128 stands for zero in the data rows.
Some points:
[159 120 135 140 131 113 161 125 142  85 145 137 129 138 139 138 130 109
  88 122 104 206 139  94  92 156 136 146 145 129 151 145 114 129 124]
[115 122 116  82 129 123 166 135 105 132 140 128 105 120 127 119 150 175
 123 148 141  87 129 159 122 118 141 130 166 125 111 144 147 106 121]
[121 147 150 154 136 120 127 138 111 137  97 120 127 135 116 129  97 138
 120 112 138 122  79 161 124 114 135 122 151 104 128 149 126 103 151]
[103 170 110 111 132 116 128 159 147 136 162 218 136 116 131 100  97 115
 149 137 144 142 146  98 182 171 144 118 123 122 134 141 125 154 145]
[126 115 153 144 133 137 131 136 123 165  96 144 117 110 135 149 117 115
 155 132 115 126 168 128  96 165 102 141 105 123 121 137 135 100 108]
[134 137 150 147 183 163 126 138 129 130  78 146 175  91  70 113 125 112
  90 159 107 134 139 157  98 117 108  92 121 112 130 131 142 138 112]
[113 136  67 144 131 121 138 139 122 173 115 105 121 127 105 149 110 176
 101 107 108 142  95 109 105 144 121 131  71 121 143 153 125 106 150]
[127 141 115 129 149 143 106 140 165  74 130 117 136 124 136 164 140 142
 121 127 142 102 151 121 110 151 115 163 126 116 148 150 136 115 136]
[131 132 110 136 121 124 101  56  88 145 114 126 112 129  92 139 146 104
 149 124 117 150 142 116 160 152 131 151 129  92 161 136 137 128 114]
[157 106 136 126 150 108 138 101 131 160 156 112 201 126 203 108  79 101
 110  91 149 119 102 157 122 116  63 103 108 110 121  84 154 128 140]
[127  83 119 147  84  97 141 145 139 158 164 131 152 119 132 184 106 106
 138  91  96 106 117 134 101  96 130 134 139 145  93 143 134 175 126]
[124 134  79 165 110 147 172 106  97 137 119 137 143 143  91 162 129 119
 122  99 116 130 119 144 139 128 125 104 136  88 143 108 128  95 155]
[135 144  95 155 113 167  95 120 119 188 166 178  93  88 116 137 184 103
  75  71 197 143 112 166 111 114 107 140 150 148 130  80 101 122 136]
[168 134 147 133 124 124 138 111 128 118 124 129 125 138 132 145 151 127
 115 142 130 115 114 118 142 167 149 125  92 133 155 143 147 143 140]
[113 113 186 146 129 132 114 156 117 143 114 126 152 100 124 152 125 121
 144 150 123 123 120 150 131 165 127 153 117 163 118 118 119 127 128]
[154 170 177  91 113 114  87 113 117 131  98 138 149 116 116  93  98 169
  96  84 123 142 119 121 150 102  92 158 131 135 142 144 187 123 157]
[151 133  90  61 104 150 109 123  78 142 135 150 142 128 119  79 156  88
 162 195 145 138 114  93  91  68 113 120 119 145 122 155  91 145 173]
[137 140 143 153 133 121 123 123 103 126 122 118 131  77  97 136 106 135
 119 115 166 137  89 161 141 114 155 123 104 158 138 135 137 125 115]
[126  89  75 130 130  93  79 169 185  93 142 179 143 148  97 154 101  99
  91 113 175 150 125 119 119 106 153 127 115 134  98 188 110 136 119]
[107 127 167 140 130 118 119 150 124 147 103 137 120 128 138 148 125 121
 118 151 111 117 138 128 114 166 124 106 135 113 128 118 119 121 120]
[ 82 116 144 129 146  70 129  41 122 140 133 138 109 119 159 176 182 105
  56 139 153 127 166 112 146  92 141 132  75 141  99  97 172 130 164]
[130 121 122 162 176 142 116 139 111 134 139 142 137 131 141 111 109 130
 159 145 129 129 131 109 166  94 131 147 128 104 109  94 144 106 120]
[137 132 140 142 103  93 125 132 127 119 124  99  87 154 109 122 113  94
 109 156 149 116 147 148 140 132 120 120 147 119 144 130 141 101 109]
[158  94 166 117  78 156 120 133 145 144 129 102 163 165  95 129 158 144
 128 101 160 141 145  94 148 129 146 119  90  93  84 144 128 137 121]
[145  96 124  81 140 140 124  72 107 125 164 132 114  83 142 115 120 162
 118 160  74 111 114 193 110 138 142 141 122 111  91 176  98 103 126]
[124  86 129  97 162 168 123 149 108 147 137  77  85 137 100 148  80 128
 110 101 112 146 174  76 150 110 153 127 136 114  44 115 123 143 187]
[135 137 121 100 156  98 117 135 110 155 128 106 122 103 111 130 157 139
 147 135 158 135 130 103 124 128  99 101 135 135 137 152 110 120  96]
[ 92 114 155 156  90 131 139 134 138  90 148  93 102 118  97  91 104  80
  91 147 120 140 131 145 130 120  88 119 151 102 156 129  94 125 136]
[136 131 153 126 128 162 149 132 124 129 155 138 137 171 136 155 117 146
 123 132 128 129 100 122 146 161 118 126 107 150 135 122 113 131 110]
[168 145 114 123 144 101 139 148 165 129 153 100 101  98 119 143 116 139
 145 143 141 122 167 123 144 153 118  88 147 138 139 105 129 137 157]
[128 110 125 167 126 129 133 141 110 135 116 130 118 130 135 110 131 130
 136 156 103 127  94  90 119  92 134 171 139 162 131 114 147 138 124]
[129 114 163 113 178 141 133 140 144 117 155 118 168 183  88 148 130 100
 118 136 128 130 109 167 174  92 126 135 152 137 133 123 103 144 119]
[139 154 160  93 150 158 136 131 147 153 115 149 102 148 113 177 125 121
 133  97 110 106 132 163 139  99 145 115 118 140 139 135 121 175  96]
[131 142 143 128 139 147 145 137 132 102 160 145 109 113 132 152 112 121
 129 128 116 111 141 116 117 161 129 165 144 122 131 126 141 142 147]
[101  96 125 102  83 133 136 159 115  91 150 125 166  82 119 129 152 166
 139 140 140 108 156 165 167 126 133 119 129 107 138 102 162 107 139]
[140  73 163 110 127  98 136 139 136 135 184 128  70 178 103  84 102 104
 125  96 152 120 125 154 110 114 113 149  88  91 172 150 170 121 110]
[148 152 121 132 129 169  96 101 125  77 153 115 131 145 153 126  98 157
  63 142 140 104 118 102 111 159 173  92 147 115 128 108 129 179 117]
[107 145 123 137 144 146 143 128 131 112 144 133 136 101 143  72 162  91
 109  77 104 104 151  98 155 151 127 118 151 141  80 169 123  81  77]
[109 159 135 121 138 141 134 150 138 148  91 114 143 152  96  97 122 111
  77 128 104 105 154 140 107  90 101 130 127 166 146 138 151 127 116]
[106 149  76 102 128 129 105 136  71 129 118  94 159 156 141 165 155  80
 125 109 105 111  92 128 146 168 112 141 130 127 144 128 125 139  88]
[129 153 164  82  98 115 166 119 142 140  99 120 143 125 148 125 104 108
 102  86  86 124 157 143 125  96 116 127 126 153 151 143 120 148 165]
[118 163 135 120 145  94 132 156 125 186 134 113 122 162 137 117 157 171
 114 140 141 110 116  99 114 138 141 128 144 101 145 120 109 132 125]
[120 116 121 145 111 141 152 103 113 102 130 134 145 148 126 143  95 148
 128 160 142 127 108  95 118 133 110 112 132 153 132 118 129  96 122]
[143 128 121 121 140 112 135 156 121 121 128  72 133  98 144 146 148 102
 129 124 154 116 100 126 121 165 122 130 142 141 137 148 118 132 140]
[118 153 139 132 119 105 118  92 106 124 104 127 138 123  96 141  80 106
 161 115 146 117 122 153 125 107 184 138 160 152 135 137 167 121 131]
[135 143  99 142 135 145 145 132 136 146 129  76 155 129 147  95 122 119
 127 124 151 108 128 105 132 149 156 168 125 131 114 148 140 104 117]
[147 144 114 123 142 134 123 131 151 113 134 135 151 155 147 131 154 124
 162 141 135 106 176 147  92  94 143 125 128 109 139 108 141 107 117]
[158  91  93 127 128 122 165 110 178 115  76 138 124 108 136 142 125 171
 140 135 138 105 144 127 147  92 109 153 151 134 142 103 120 121 109]
[156 118 161 148 114 140 110 151 104 128 112 139 115 115 127 156 145 121
 126 149 119 133 120 124 118 165  98 122 120  88 125 132 140 125 128]
[ 93 124 152 150 123 121 128 142 107 127 124 154 132 137 162 132 124 135
 148 123 121 119 133  92 104 100 139  82 130 116 140 112 110 110 119]
[121  47  77  73 121 153 122 175 123 126  71 178 108 125 183  74 149 115
 114 147 116 128  97 142 148 136 156 132 123 139 149 103 183 141 136]
[136 154  99 159 129  86  96 101 145 129 150 117 142 133 134  99 139 128
 149 145  72 102 145 152 167 117 148 136  69 110 143 140  76 120 151]
[138 145 124 117 127 106 114 139 125 111 173 150 127 144 148 125 153 149
 131 152  70 155 109 170 128 114 129 107 152 139  83 158 157  92 131]
[146 143 111 134 140 114 154 105 126 139 117 124 117 119 112 138 124 104
 157 111 123 127 122 120 135 153 167  99 129 133 142 141 159 143 140]
[132 108 125 125 153 146 151 116 145 138 118 125 120 124 149 107 136 161
 138 128 139 112 115 125 116  98 135 139 116 120 128 145  99 114 101]
[124 136 162 143 113 137 144 126 115 123 141 125 149 106 134 113 154 129
 139 127 138 124 146 106 123 113 177 179 117 136 155 126  86 124 121]
[158 120 116 132 134 130 105 153 138 116 115  96 108 109 150 121 148 112
 141 141  95 125 123 146 122  95 167 126 126 101 156  94 117 146 146]
[156 117 136 142 131 137 125 108 111 154 150 130 111 141 114 127 100 118
 152 167 130 129 151 107 110 157 125 106 118 196 131 103 145 106  94]
[142 103 148 144 133  97  71 130 128 117  91 116 131 120 158 146 127 138
 138 132 128 137 118  89 137 116 112 132 168 135 123 133 110 105 120]
[114 116 108 117 101 105 126 131 135 173 160 138 170 114  89 136  96 167
 114 139 114 117 168  97 103 144 130 143 165 106 128 109 130 186  94]
[ 97 161 118 136 118 101 166 119 128  99  80 107 123 138 149 110 132 132
 143 151 163 197 136 171 112 136 142 126 109 104  46 129 130 189  87]
[ 80 136 124 104 124 157 100 101 143  69 130 126 115 141 156 162 119 137
 164 115 136 140 125 106 106 101  87 115 124 122 149 135 132 117 127]
[133  99 104 168 153 107 120 142  38  76 102 134 126 180 132  81 131 188
 143  73 144 139 203 185 119 165 100 130 123 178 121 125  90 184 163]
[ 79  95 137 169 149 133 120  65 191 151 138 119 125 132 102  77 174 142
 167 112 117  98  94 110 125 165 113 111 151 132 121 160 148 193 173]
[139 121 125 105 123 124 160 119  96 108 105 135 111 127 124 160 145 122
 146 146 123 129 102  97 169 114  73 156 143 121 128 140 115 143 114]
[161 158 132 166 133 127 164 140 144 128 155 142 125 125 143 105 134 147
 129 138 116 181 117 119 157 110 127 136 131 119 117 113 117 136 120]
[135 143 125  81 125  82 128 117 156  79 117 143 120 125  63  96 148 114
 139  71  99 103  75 104  91 171 132 138  99 131  73  12  96  91 124]
[ 83 119 114  87 130 154 107 118 170 139 155  88 143 137 142 127 149 153
 154 118 100 248 136 165 117 133 144 128 145 144 163  92 159 100 112]
[124  84 142 127 114 131 126 125 107 124  99 140 110 114 158 113 135 150
 127 102 113 124 120 112 145  97 169  82 149 128 158 119 104 123  98]
[ 83 139 139 108 108 143 101 130 166 161  97 153 116 143 142 122  63 116
 110 183 163 132 126 157 151 167 121 152 125 147 132 112  66 119 144]
[ 99 142 134 119 140 140 134 133 123 104 136 122 109  81 158 136 100 122
 169 117 157 129 126 103 106 114 116 121 110 108 146 135 120 142 119]
[146 188 112 166  83 162 105 134 156 122 140 123  90 146 156 108 127 145
 146 135 119 108 132 151 124 109 110 145 136 117  68 111 151 161 105]
[128 145 106 144  94 138 128 145 147 114 135 110 111 116 123 129 147 143
 128 135 113 114 130 114 163 115 111  83  82 175 130 150 125 116 114]
[ 98 154 145 145 142 128 146 165 130  98 155 129 127 143 123 149 164 143
 147 150 143 142 107 119 103 110 126 133 126 125 135 125 147 114 173]
[154 136 118 127  98 154 136 114 156 165  85 166 142 150 142 133 135  95
 147 128 166 135 135 137 126 169 146 118 162 124 118 161 108  93 197]
These points spread out most along one direction. Where along it does each point below lie, from 0 to 99? 50 is the average, and the first point above lies past it. One standard deviation of the points above along it is 16.
[156 118 161 148 114 140 110 151 104 128 112 139 115 115 127 156 145 121
 126 149 119 133 120 124 118 165  98 122 120  88 125 132 140 125 128] 58
[158  91  93 127 128 122 165 110 178 115  76 138 124 108 136 142 125 171
 140 135 138 105 144 127 147  92 109 153 151 134 142 103 120 121 109] 29
[135 137 121 100 156  98 117 135 110 155 128 106 122 103 111 130 157 139
 147 135 158 135 130 103 124 128  99 101 135 135 137 152 110 120  96] 46
[115 122 116  82 129 123 166 135 105 132 140 128 105 120 127 119 150 175
 123 148 141  87 129 159 122 118 141 130 166 125 111 144 147 106 121] 25
[ 82 116 144 129 146  70 129  41 122 140 133 138 109 119 159 176 182 105
  56 139 153 127 166 112 146  92 141 132  75 141  99  97 172 130 164] 64
[136 154  99 159 129  86  96 101 145 129 150 117 142 133 134  99 139 128
 149 145  72 102 145 152 167 117 148 136  69 110 143 140  76 120 151] 38
[126 115 153 144 133 137 131 136 123 165  96 144 117 110 135 149 117 115
 155 132 115 126 168 128  96 165 102 141 105 123 121 137 135 100 108] 62
[101  96 125 102  83 133 136 159 115  91 150 125 166  82 119 129 152 166
 139 140 140 108 156 165 167 126 133 119 129 107 138 102 162 107 139] 24
[135 144  95 155 113 167  95 120 119 188 166 178  93  88 116 137 184 103
  75  71 197 143 112 166 111 114 107 140 150 148 130  80 101 122 136] 69
[127 141 115 129 149 143 106 140 165  74 130 117 136 124 136 164 140 142
 121 127 142 102 151 121 110 151 115 163 126 116 148 150 136 115 136] 49
[132 108 125 125 153 146 151 116 145 138 118 125 120 124 149 107 136 161
 138 128 139 112 115 125 116  98 135 139 116 120 128 145  99 114 101] 30
[137 132 140 142 103  93 125 132 127 119 124  99  87 154 109 122 113  94
 109 156 149 116 147 148 140 132 120 120 147 119 144 130 141 101 109] 65
[139 121 125 105 123 124 160 119  96 108 105 135 111 127 124 160 145 122
 146 146 123 129 102  97 169 114  73 156 143 121 128 140 115 143 114] 41
